A = array([-20,  30,  16,  31])
The entry just right of 30 is 16
The smallest entry is -20
What is the entry just right of -20?
Answer: 30

Questions about the matrix below.
1) Give the smallest entry in the last row.
2) Give the first entry on the diagonal from the top-right corner.
3) Give the top-left entry.
4) Give the entry in the bottom-left corner.
5) Give the third entry, reading row by row.
6) Give the last entry, reading row by row.
7) Give the entry directly above the smallest entry.
8) Give the largest entry.
[[-14   3 -17  -2  -3  -8 -17  -4 -17   9   6  -7 -13]
 [-10   4 -10   1  -3  -4  -8  -2  -9   7   4  -7  -6]
 [ -3  23 -12  11 -22  -8  11   8  11  -6 -23 -20   4]
 [  2   0   8   2   3   5   7   1   7   0   0   1   7]
 [-25  -4   9  11  10  16   2 -10 -10  28  29  -9  11]
 [ 19   0 -20 -17  -9 -23 -18   7  -4 -25 -24  12 -23]
 [-16   0  10  11   5  13   8  -6  -3  19  18 -10  12]
 [ -5  -4   4   1   4   6   0  -3  -2   6   7   0   3]
 [ -3   3 -35 -15 -10 -25 -33   0 -21  -9 -12  -2 -33]
 [  3   0  22  11   5  16  23   2  17   4   6  -1  22]]
1) -1
2) -13
3) -14
4) 3
5) -17
6) 22
7) 4
8) 29

[[ 15 -14  15  16  -2  17  -8   4 -10  10  -2]
 [ 13 -21  32  16  -2  24  -8   4 -10  10  -2]
 [ 13 -21  15  16 -15  15  -8   4 -10  31  -3]]
Rows and columns are numbered from 1.
Find the entry at row 3, column 1.
13
The top-right entry -> -2
The maximum is 32
The entry in row 1 and column 2 -> -14
Find the entry at row 1, column 1.
15
Find the entry just right of the centre entry.
-8
Find the entry at the centre.
24
The entry at row 3, column 3 is 15
Find the entry directly above 31.
10
Find the entry in row 3 and column 2.
-21
Find the entry just left of the largest entry.
-21
The entry just right of 17 -> -8
Find the entry just right of the largest entry.
16
Find the entry in row 2 and column 1.
13

[[ 4  1 -4  6  3]
 [ 0  7  0 35  3]
 [-2 -1  2  3 18]]
Counting starts at 1.
Report the entry in the top-right corner.
Answer: 3
Report the entry just right of -4.
Answer: 6
The entry just left of -4 is 1
Report the entry in row 3 and column 1.
Answer: -2
The bottom-right entry -> 18
Report the top entry of the column that holds the smallest entry.
Answer: -4
Report the entry at the centre.
Answer: 0

data = [[21, 24, -7, -9, 30, 33, -9], [3, 5, 1, -22, 19, 17, -14]]
The entry just left of 19: -22
The second smallest entry -> -14
The entry just right of 30 -> 33
Read off the second largest entry.
30

W =
-0.082,0.272,-0.110,0.278,-0.073,-0.049,0.039,-0.144,0.143,-0.182,0.195,0.233,0.066,0.225,0.061,-0.120
0.076,-0.003,0.193,0.058,0.120,0.136,0.089,0.024,0.100,0.113,0.004,0.062,0.061,-0.010,0.108,0.121
0.132,-0.011,0.196,0.002,0.095,0.129,0.075,0.034,0.121,0.134,0.004,0.041,0.050,-0.056,0.126,0.149
0.078,0.029,-0.037,-0.057,-0.006,-0.018,0.003,0.100,-0.001,0.049,0.040,-0.023,0.016,0.009,0.008,0.035
Counting starts at 1.
The entry at row 1, column 2: 0.272
The top entry of the column that holds the smallest entry: -0.182
Read off the entry just right of 0.089.
Answer: 0.024
Read off the entry just right of -0.182.
Answer: 0.195
Read off the entry at row 3, column 1.
Answer: 0.132
Read off the entry just right of 0.095.
Answer: 0.129
Read off the bottom entry of the column that holds the smallest entry.
Answer: 0.049
Read off the entry in row 1 and column 3.
Answer: -0.110
Read off the bottom entry of the column that holds the largest entry.
Answer: -0.057
Read off the entry in the bottom-left corner.
Answer: 0.078
The entry just left of 0.129 -> 0.095
Read off the entry just left of the smallest entry.
Answer: 0.143
The entry directly above 0.024 -> -0.144
Read off the top-right entry.
Answer: -0.120
The entry in row 3 and column 2: -0.011
Read off the entry just left of 0.108.
Answer: -0.010
The entry in row 2 and column 2 is -0.003
Read off the entry at row 1, column 1.
Answer: -0.082
The entry at row 2, column 1 is 0.076
Read off the entry just right of the largest entry.
Answer: -0.073
Read off the entry directly below 0.193.
Answer: 0.196
The entry directly above 0.062 -> 0.233
The entry in the bottom-right corner -> 0.035
The entry directly above 0.089: 0.039
Read off the entry directly below the smallest entry.
Answer: 0.113
